A hidden rule labels the rows of this table. It goes by one to three of the table's principal directions, not those with the most spread.
[-23  32  32 -18   4  22 -10  -8  36   7 -14 -33 -43 -10  41 -14  -6  23
 -28  20   8  43 -44   0   9  17   1  23 -22 -32 -16  -3  29 -13 -27  13
  -3  -2 -36  33  -4   8  -4 -15  -6 -10   1  23 -35 -20] 0
[ 32 -35 -92  26 -60   6 -19   3   1  15  20  73  58  22   0 -53 -14   5
  44  41  61   3 -19 -33 -44  31  -9 -16 -24  24  32  23  46 -11 -27 -37
 -26  43  42   8   4 -31 -32   8 -50  62  27  -8 -23 -15] 1
[  5  16 -30 -13  19  -7  50  -8 -22 -55 -14  11   0 -12 -19  35 -32 -25
 -22 -22 -21 -54  44   3 -16   8  -3  18  50  36  39 -28 -67 -19   6  24
  17  -6  -4 -41  -6   2  21   6   2   5 -14 -57  16   1] 1
[-25  15  38   7  11   4 -13  -6  13  30  32 -25   6  -5  28   7  28  32
  23   9  23  53 -25   6   8  -6  23  22 -33 -37 -34   7  31   6  -6 -26
  -8 -29  -5  44  21   0   8 -18  16 -23   4  37 -30   6] 1
[-31  -1  44  -8  15  21  13   3  11  39   0 -11 -15 -25  16  26  -6   8
 -20 -42 -63  14   4  22  30 -22  29 -20  19  20 -37 -16 -19   8 -30  -1
   7 -12 -18  17  -5   8   6 -15  -4 -69  -4 -12   0 -11] 1
[-22  19 -18   6   6  26  -7   7 -24 -18  26  19  18  12  17   4 -24 -23
  23 -21   4 -12  36   6  -7   5  46  -3  36 -18  -4   3   5   2  13  16
  19 -24  18  -7   4   2  10  -1   0 -25 -12 -27   7  13] 1
[  2  25  83  48  49 -46   8 -17 -35 -94 -10 -31 -28  63 -30  23  31 -64
 -68  30  12 -40  27  57 -12 -86  26 106  98  -2  16 -28 -86 -23  84  50
  56 -62 -17 -32 -34 -15  11  -1  82 -15 -17 -32  82  24] 1
[ 70  35  -4   6   1 -44  -7 -47 -30 -28  17 -34   5  29 -72   2  24 -24
  12  -2  23 -22  -9   7  -8 -34 -77  55  -4  45  47   9 -13   8  50  -3
  -4  -3 -29 -42   8  10   7 -22  -3  58  11 -52  34   8] 1
[  0  30  30  28  45 -75   5 -21 -44 -46  16 -48  -1  13 -15  21  58 -34
   5  65  31   1  -8  56 -35 -24 -26  66   6 -27  43  -1 -14 -11  90 -14
  22 -41  -5  -2  10  -1  49   7 105  -2   3  29  15  34] 1
[-20  12  21   7  11   8 -22  10 -14 -25  -2   3   1   0  11  -1  -3  -5
  30  -9  21  12  -1  17  10  -3  42 -29 -18 -26 -28  -2  14   7  17  26
  18 -14   9  -9 -14   6   6  30  22 -16 -24  49  10  36] 1
[-16  43  12  13  27 -52  14 -22 -45 -64   7 -15  13  34   5   8   0 -42
  24  48  62  -8 -12  24 -29 -26  -6  61   7   3  36   8 -33  -4  61  17
  23 -38  14 -39  -1   5  20  23  64  10 -12   5  14  33] 2
[  41   35  -33    4   14  -61  -13  -35  -40 -116  -13  -13   -5   23
  -47  -25    4  -37   19   53   73  -24  -28   16  -34   24  -62   10
  -28  -30   62   15   -3   -8   83   30   22    5   11  -46    1  -10
   27   46   64   75    2   40   29   36] 2
[ -59   45   97  -65   11   -1  -12   -9  117   53  -75  -19  -50  -22
   85    9   -9   78  -12  -11   59   45  -35    7   32    6   -7    7
  -97  -20  -25   -1   10  -17 -105  -15  -27  -29  -31   39  -19   14
  -15   14    3  -79  -17   49  -49    1] 0
[ 25 -62 -59   1 -15  21 -25  55  -6 -29 -41  55  11  13  -4 -34  -5 -47
 -36  40   6 -68  66 -32 -10  22  17 -11  53  16  18  15 -25 -12  -7  35
   0  28  28 -20   1 -31 -30   8 -14  54   9  11  35 -25] 1
[ 51  17 -69   6 -21  24 -56 -20 -20 -54  47  22  25   5 -42 -22 -30 -32
  43 -31  19   3   2   2  -8  40 -12 -52  -3 -24  -2  19  47  17  33  47
   9  37  -2  -2  24 -10  10  -9 -39  44   5 -33  22  -8] 2
[-33  -3 -27 -18   1  64  16  12   6  48  46  15  16 -32  40  27 -50  18
  10 -84 -88  19  23 -16  23   3  56 -42  30  24 -45  -9   5   7 -65   2
  -3   7  -8   7   3   2  -1 -36 -72 -57  -9 -65 -27 -37] 2
[   5    2  -83  -31  -60   50   22  -13   64  100   48   41   43  -21
   26  -14  -69   81   45  -72    9   36  -31  -67   -2   47  -32  -38
  -42   34    5    9   56   -2 -106  -47  -46   31    4   20   14   14
  -28  -35 -127   16   19  -89  -78  -45] 2
[-103  -51  101   24   34  -20   16   63   24   42  -13  -10   -4   38
   94   -1   32  -13  -72   99   10   40    3   22  -18  -38   55   84
   78  -50  -31   -7  -44  -14   14   13   22  -65   49   68   17    2
  -15    6   93  -86   -2   52   25    1] 1
[ 39   8 -35  -7  -2 -26   3 -17 -25 -31 -12  18   6   8 -50 -21  -6 -17
  13   0  25 -33   3  -8 -12  12 -32  -9   6  26  36   5 -25  -4  12   0
   5   6  13 -40  -5   2   5  15  -2  47   6 -22  23   3] 0
[ 23 -10   0   2   8  39 -49  10   9 -64   5 -10 -23   2 -15  -5 -14 -30
 -40 -30 -17 -22  33  11  13  -7  17  -7  49 -19 -19 -12   0  -4  15  85
  23   5 -31  -5   4 -22  -8 -20 -13  15 -11 -12  56 -13] 1
[-43 -26  77  14  29 -39  33  10   7  20 -20 -47 -28  -3  29  42  36  -6
 -45  29 -40   0 -11  36  10 -57  -6  42  20  13  -6 -18 -42   6  24 -10
   6 -24 -14  15  -9   0   9  -2  69 -65  -7  24  13   7] 2
[  1 -22   9  14 -13 -28 -11  -1  -3  50  46  14  38  44  -5 -23   6   8
  36   1  23  42 -31 -18  -5 -21 -12   4   7   1 -22  23   4  24   9 -22
  -7  -8  47  14  14  17 -16  -5 -15 -10   6 -36  23  -7] 1
[-13   6  59   4   4  66 -35  30  33  12 -39  13 -39  -7  26 -18  14  36
 -30 -17  -5  19  11   0  34   1  90  -1  -4 -30 -61 -21  18 -26 -68  11
  10 -16 -25  29 -39 -13 -25  -8 -21 -18 -17  58  -5   1] 0
[ -5 -26   3  34  23 -11 -16  25 -49 -87  -7  15   3  53 -10  -9  -1 -85
 -39  36  -3 -52  52  18 -13 -42  42  24  93  -6   7   0 -53  -1  81  65
  40 -17  28 -43 -16 -14  -7  30  43   4 -17  -3  79  20] 0
[ -6   1 -24 -17 -13   2   9  -7  31  27  17  30  25 -15   4  14 -37  30
  33 -57   6   7   4  -8   2  20  -6 -52 -19   3  -4  -2   4   4 -35 -10
  -7   7  17   3   1   9   5   9 -33 -27  -7 -42 -13  -2] 1
[-43 -32  46  10  -3 -21  60   8  26 107  -7   6   1 -16  21  15  26  51
 -20   8 -39  33 -24  -5   5 -24  17  -1  -5  14 -22 -14 -23  -4 -45 -85
 -20 -11  18  37 -17  12  -8   1   4 -55  15  -2 -50 -15] 2
[ 37  66  13 -13  -1  -6 -32 -54   4  -7  37 -46  -6  -7 -20  25   8  20
  59 -55  21  20 -26  28   7  -7 -49  19 -61   1  10   6  52  16   1  -9
  -7  -7 -49   3  16   2  24 -45  -7  -6  -5 -37  -4  10] 2
[  5 -45 -16  -5 -55 -24  24   9  38 126   2  13  15   3  22 -12  17  62
  43   8  12  31 -51 -45 -11  15 -55  -1 -57  20   6  18  42  17 -61 -94
 -52  36  30  42   4  10 -29 -30 -37  -3  16 -36 -51 -33] 2
[  81  -20  -46   -1  -45   36   -7  -18    6  127   67   -3   17  -14
  -42  -44   31   61    4  -18 -102   81  -77  -40   17   52  -76   -3
  -16   45  -16   30   70   16  -83 -103  -45   60  -15   89   50   -1
   -8 -107 -103   29   80  -60  -30  -94] 1
[  0  42 -37 -12  18  46   4 -22 -17 -24  66   7  12 -26 -10  15 -61   5
  24 -93 -51  24  -4   6  18  31  32 -46  36  -4 -32 -10  -2   2 -23  37
  31  -6 -12  -1  11   3  32 -31 -43 -22  -5 -65   2 -24] 1
[-13 -39 -15  30 -23  32  -7  13  26  21  21  22  22   5  11  11 -21 -10
 -19 -26 -24  -8  20  -9  23 -34  35 -42  19  12 -32   4   8  15   8  15
  -8  19  -9   1 -14 -10 -26   7 -45 -13   3 -13 -14  -9] 2
[ -8  80  22  -8   6  41 -47 -24 -25 -33  16 -26  -1 -18  28 -27   4  19
  59  25  63  69 -54  21  -5  23  32  31 -83 -23 -19   7  75 -12 -25  19
   6 -20 -36  14  19  -8   6 -14  10  34  -2  96 -38  27] 2
[-29 -11   1  31  -4  -6 -11  26  -3  32  12  39  28  16  29 -37  18  26
  43  49  55  61 -40 -19  -3  25  67 -31 -38 -58 -47  20  31  -4  -4 -39
  -1  -5  51  30 -22   6  -6  40   8   9   0  78 -44  12] 2
[ -28  -20  -18    0  -30   52  -49   37  109  -24  -43   63  -27   -4
   36  -17  -72   16  -26  -56   54  -23   20   -3   33   59   44 -123
    7  -90  -37   -4   31   -9  -24   75   24   20    6   33  -47   -6
  -14   50  -25  -40  -25   11   -4    0] 0
[-27 -38  52   6   3 -20 -20  39  59  59 -50  31 -13 -11  29 -19  47  54
  -6  32  31  32 -13  10  13  25  36 -51 -49 -62 -37   2  16 -15 -42 -54
  -8  -7  35  59 -29  -6  -2  44  40 -47   1  96 -19  13] 1
[ 10 -13   1  33  24  30  -9  12 -41  -7  41 -18   0 -16 -13  22  26 -24
 -15 -19 -78   2  24  21  17 -22  52   4  51   4 -34 -12  -2   3  20   7
  18  -3 -27  11   2 -18  19 -40   1 -12   3  -3  13 -16] 2
[  5 -46  -8   2  -7   1  45  24   0  57  -6 -14 -13 -12   3  31  15  15
 -29 -20 -83 -31  18 -16   7 -13 -23  17  38  40  14 -17 -19   4 -21 -41
 -13  14  -6   4  -8   1  -2 -36 -12 -22   3 -48   0 -25] 2
[  3 -10  10   5  -9 -31  34 -21  11  11  -4 -23  -6  -5  -6  39  -1   4
  -7 -12 -32  -4 -24   7   9 -23 -46  -4 -25  26   7  -3 -13  19  15 -16
 -15  28 -18  -4  -7   2   4  -1   2 -17   0 -23 -12  -6] 0
[ 26  76  71  25  34 -58  -7 -61 -45 -62  28 -42 -10  54 -75   8  16 -41
  13 -23  57 -10 -13  53  -5 -70 -21  70  46   3  20 -10 -49   6  86  32
  48 -71 -17 -43 -11  25  26  -8  59   0 -14 -64  69  41] 0
[-11  74 -21  -1   9   0 -37 -40  43 -91  24   5  12   7  12  -7 -55   8
  32 -17 113  23 -33  20  -1  32  -4 -34 -52 -69   8  13  36 -14  32  62
  26 -23 -15  -8  -5  -4  23  45  13  19  -8  34 -22  35] 2
[  33   59    4  -32   10  -25   53  -65   -5   12   11  -64  -17  -35
  -32   73    9   22   13  -65  -33  -43   19   14   -7  -42  -74   75
  -23   82   64  -27  -23   -4  -22  -44  -25  -16  -74  -41    9    5
   27  -64  -15   -2   -3 -105  -28   -5] 1
[  9 -15  19   0  20 -56  27  -6   8  19 -15  -5   1  -8 -22  20  33  24
   0  -2  -4 -11  -3   7   2 -19 -26  -2 -16  18  15  -6 -39  -6  -3 -47
  -6 -12  10 -12 -17  -1  16  17  32 -11   2   6   4   8] 0
[ 22  -1 -29  17   3 -47   1  -7 -36 -43  12   6  21   7 -35 -13  16 -11
  39  34  53  -2 -17   7 -33  20 -23  -3 -13 -20  31   0   1  -3  54  -2
  10  -1  31 -15   6   2  21  31  43  45  -4  24  15  30] 0
[ 27  28 -20 -10  -1  13   0 -20 -10 -45   7 -20 -15 -19 -23  17 -16   5
  16 -45   4 -30   5  13  -8  12 -27  16   5  14  32 -23   8  -8  -4  25
  14  -6 -30 -19   4  -9  17 -29   3  18 -13 -33  19   9] 0
[  32   17  -23    4    8   18    6  -35  -15  -34   63  -25   -9   -2
  -39   30  -36  -21  -17  -80  -88    4   -4   16   13    1  -24  -16
   60    4  -12  -13   -9   17   26   39   23   21  -30    4   14   -1
   27  -49  -37  -22    1 -109   38  -37] 0
[-50 -25  33 -37 -16 113 -41  66  41  12 -67  35 -28 -27  68 -19 -34   7
 -42 -20 -16 -15  68 -23  33  15  99 -29   7 -16 -63 -10  17 -10 -94  68
  -2   1 -11  16   0 -19 -55  -3 -41 -21 -20  67  -3  -8] 0
[-40 -23 -28 -42 -34  80 -36  51  44  17 -35  53  -1  -7  62 -38 -64  -5
 -14  -7  12  -5  39 -33   4  59  35 -52  13 -31 -24  14  34   2 -62  59
  -5  21  27  26  23   0 -39   8 -47 -16  -5  13  -3 -19] 1
[ 10  56  19  12  30 -44  13 -47 -16  -6  44 -34  11  10 -13  13  24  24
  33  -4  25  34 -44  30 -15 -24 -22  52 -19  13  26  -8  -2 -16  15 -43
   8 -43 -14  -7  -7   9  35  -9  25 -10   2 -18  -5  23] 2
[-21 -30  25 -29 -39  40   0  24  46  51 -16 -22 -20   9  38  -4 -44   5
 -31 -25  -5  -6 -11 -30  16 -22 -43  35  27  43  -7  -4   5  20 -42  58
 -11   7 -20   7  21  16 -53 -49 -40  -7  -8 -50  21 -31] 1
[-36 -24  28   2 -11  -8  21   9  24  69  11  14  26  10  22   8   0  21
   4  -3   5  22  -2 -11   4 -25   8   2   2  15 -19   2 -13  14 -19 -31
 -17 -16  27  20   9  18 -17   6 -11 -44   2 -16 -10   2] 1
[-46 -13  14  12  13  -6   8  23 -16 -25 -11  24   3  20  28 -21  -6 -19
 -12  47  19  14  -1   3 -16  12  49  -6  28 -49 -17   2 -18  -6  23  17
  22 -15  48  10  -4   0  -1  41  42 -17  -7  42   7  13] 2
[  7  29 -23   1  10  13  20 -20 -17 -19  25  -3  10 -20 -18  18 -22   0
   3 -34 -25  -4   6   6   2   5   6 -10   6  10   5  -7  -7  -7   0   6
  12  -4 -19 -17   2  -5  19 -10 -12  12   8 -21 -19  -5] 2
[ 23   5   3   3 -19 -22 -29  -9   3  12   1  10  18  18 -15 -30  14  16
  41  15  62  19 -30  -3 -11   0 -28  -1 -51  -4   8  20  31   4  -5 -15
  -8   0  16  -2   4  -5 -13   7   6  33   9  27   2  13] 1
[-35  30 -33 -21 -23  57 -25  11  28 -14   5  29   6 -17  50 -29 -54  37
  41 -16  54  30 -20  -8  -8  80  20 -47 -40 -70  -6   6  73  -9 -39  26
  12  -4  21  36  17  -3   4  14  -5  -7  -5  47 -31  20] 0
[  14   33 -116  -67  -63    1   12  -42   -8    3   25   24   42    5
   33  -34  -82   26  108  -10   66    7  -54  -57  -55   72 -110    5
  -84   40   78   42   66   18  -64  -22  -41   44   41  -25   58   -5
  -16  -25  -55   52   11  -71  -38  -20] 2
Here are more rows. What is the label of each one?
[-52  -5  22   1  17   5 -12  30   3 -14 -20  22   1  -1  43 -13  -2 -10
   0  34  37   6  15  14  -9  11  58 -11  11 -42 -17   0  -7 -11  -2  19
  19 -30  31  15  -1  -6   3  32  47 -31 -11  59   0  18]: 1
[  19   13  -34   22   14   36  -51    8  -54 -103   13   21    9   10
  -30  -15  -16  -66    9   -5    2  -29   45   15    9   12   60  -45
   29  -39  -23   13    8    8   62   75   37    7    2  -32    0  -21
   10   24   10   38   -9   40   37   20]: 2
[-14 -20  50 -22   1 -15  -8   0  66  23 -51  -2 -30  -7  14   1   7  20
 -42   1   8  -1  -5   0  27 -19 -12 -18 -26   3 -20   3 -25   1 -36   0
 -17   4 -13  13 -14  -6 -21  16   0 -30   2  21  -3 -16]: 2
[  14   73   -3   19    3   26   51  -56  -16  -22   62  -47   -8    6
  -33   53  -38   13    1  -90  -33  -11  -13   11   15  -29  -19   54
   43   28   20  -33   -7    1   26    7   23  -32  -59  -22  -11   24
   27  -51  -33   -8  -10 -111   -8   12]: 2
[  6  -8  -3  -8 -12  11  -7  10  27 -39 -41  15 -19  15  -3   4 -27 -21
 -32 -19  23 -61  43  -3   2  -9  -4   5  35  11  22 -14 -27  -9   1  47
   9   0  -9 -27 -20  -5 -18   9  -8   3 -19 -34  33   6]: 2
[  40   12 -106  -14   -2   98  -18    3  -59  -24   81   16   40  -42
  -24   13  -49  -10   39  -97 -111   -5   48  -17   15   50   28  -62
   29   24  -17    0   45   14  -22   29    8   33  -15  -14   43  -13
   23  -48  -87   21    8  -42   11  -18]: 0
[  0 -33  28  12  18 -64   0  10  -2 -34 -35 -16  -8  20  -5   6  44 -34
 -31  74  31 -26   9  18 -18 -28 -31  37   8  -1  29   2 -40  -1  58   6
  -2  -6  13  -8   2  -6   3  32  67   6  -2  39  35  18]: 1
[ -6 -45   6  18   6  20 -25  49  -8 -24 -19   8 -26  14   9 -37  12 -27
 -47  45  -8   1   7 -15   1  13  48  -1  58 -42 -34  -5  -9 -11  17  49
  21   9  15  14 -12  -7 -19   4  12  26  -8  36  30 -21]: 1
[ 21  -5  16  19  14 -36  -3  -5 -20 -57 -22 -14 -14  21 -22   5  29 -25
 -13  32  21 -29   2  16 -10 -27 -10  36   8   7  21  -8 -27  -7  43  11
  10  -4  -4 -26 -19 -14   3  15  40  22 -12  18  35  19]: 2
[ 39  -7 -51  14  -9  37 -12  -4 -38 -15  42   8   9 -13 -32  -3  -9 -25
   1 -28 -67   1  12  -1  -2  19  15 -24  34   6 -14  -1  18   6   5  14
   7  38 -14   6  13 -18   8 -39 -42  25  13 -43   8 -35]: 2
[  4  62 -23 -17  31 -30  -5 -34 -36 -60  26 -19  18   3 -12  12 -16 -25
  49  -7  37  -6  -2  23 -12  10 -31   7 -15   3  39  12  -4   6  48  17
  17 -29   1 -39  18  19  43  20  31   2  -9  -5  14  37]: 0
[ 27  54 -63 -30 -21  -1  15 -49 -45 -23  63   0  66  39 -12  -5 -70 -19
  57 -28  13   6 -26 -22 -24   0 -94  44 -16  72  57  39  11  25   3  21
  -4   3  17 -52  60   6  -6 -29 -43  45  24 -78  22   1]: 0
[  38  -54 -111   19  -50   32   19   40  -36   23   29   98   68   17
  -21  -49  -24    4   27   15   15  -22   34  -52  -64   57   22   12
   67   37   39  -12    0  -32  -52  -26   -4   24   74    4   16  -20
  -27  -20  -61   70   16  -66   16  -25]: 0
[-30   6 -15 -37 -13  61 -39  21   7   4   4  12   3  -9  39 -31 -48  -8
  12 -14  -3  28   8 -22  10  36  25 -46 -11 -30 -36  19  44  16 -25  55
  -3  15  11   8  30  14 -21   5 -40  -4  -6  22  -5  -8]: 0
[ 28  10  34  30  22 -42 -14 -11 -44 -63  -7 -38 -10  39 -36  17  50 -58
 -14  49  15 -25  16  25  -3 -44 -16  61  17   0  15   3 -24  15  98  21
   8  -9 -15 -24   0   9  11  11  46  22 -12  15  48  33]: 2
[ -67  -19   51  -49  -14   62   31   22   73  118  -30    2  -15  -42
   72   31  -33   50  -41  -54  -77   21   20  -21   46  -16   26  -24
  -15   40  -51   -8   -7   12 -112  -21  -37    3  -23   36    8   16
  -35  -25  -64  -90    3  -17  -52  -36]: 1
[-30   2  28  20   9 -37  36  -3   3 -18 -22  -3  -5   6   8  16  13  -2
 -14  37  53 -23   5  13 -21 -27  15  41   9 -11  23 -17 -36 -20  24  -8
  10 -34   4 -11 -19  -7   3  22  58   2  -8  15 -20  22]: 2
[ 36 -18 -18  39  12 -50  20  -9 -51 -35   7  -6   0   0 -55  15  44 -17
  19  16 -11 -25  -6  13  -8  -4  -7  -9   5  -5  14  -6 -22   6  61 -35
  11  11  12 -15 -18 -11  31  13  46  25  -2  11  13  15]: 2
[-75 -12  36 -18 -14  42  26  29  25  84 -11 -11  -8 -22  81  -2  -6  34
 -12  28 -12  45 -14 -23   2  -5  44  25 -15   1 -33  -8  24  -1 -58 -21
 -27 -10  -1  37  12  20 -31 -13 -20 -38  -3  31 -64 -11]: 2
[-39  21  12 -11   9 -22  33 -15   2  32  14 -14  12 -16  26  13   1  25
  26  10  27  23 -19   3 -16  -3  -5  21 -25   0  12  -1  -2  -4 -12 -35
  -9 -30   8   7  15  11  13   0  25 -20   3   2 -44   8]: 1
[ -7 -12  16  27  23 -51  -9  21 -28 -34 -27  33  16  46 -15 -24  34 -39
  -3  68  51 -17  26   7 -16  -9  34   0  20 -38   5  16 -37  -7  63  -8
  17 -22  57 -19 -24   8   4  68  56   8  -6  48  30  37]: 1
[-18  22  39 -32  25   6  26 -26  30  72  12 -45 -20 -67  14  37  24  61
  -8 -42 -66  41 -15  16  20 -13  -3  -5 -45  24 -19 -21   6  -9 -65 -58
 -27 -12 -51  26   9   6  20 -33 -17 -50  11   1 -57 -21]: 1
[-22   5 -34 -21 -15   5  35   2  16   1  -6  22  21  -7  21   7 -37  12
  -7   8  14 -13  18 -12 -31  39 -30   3  -4 -16  41   1   3 -12 -15  -2
  -4   1  24   8  28  -3   3  11   6   3  14 -12 -25   4]: 1
[-13 -15 -42 -20   7   4  29   5 -26  61  55  12  42 -12  15 -10 -19   7
  10  -2 -68  43 -13 -21 -15  23 -14  -8  26  30  -3  17  -6   6 -34 -32
 -10   8  35  16  45   8   8 -27 -32 -14  32 -41 -12 -43]: 0
[  10 -127   46   38   24  -11  -56   72    0   76    4   19    0    1
  -20  -27   72  -37  -66   24 -127   36   10    2   60  -45   61  -98
   59    0 -117   26  -38   37   14    0   -3   44   31   44  -10  -17
  -24    7   -7  -42   23   60   64  -62]: 1
[ -6  27 -25   4  13  16 -17   2 -25 -27  21  24  17   2  -2  -6 -13 -16
  33 -18  20  -8  29   9  -6  21  45 -20  18 -27  -4   6   7  -5   9   9
  21 -23  17  -8   1  -1  20   7   6  -6  -7  -5   3  14]: 1
[-76  59  79 -45 -15  36 -10 -41  90  79  11 -31  -3 -26  70  -4 -48  75
  29 -40  71  98 -80  -6  38 -35   7  -6 -97  23 -55  -1  40  12 -79  10
 -34 -35 -45  21   8  46 -35   9 -61 -53 -11  26 -73  13]: 2
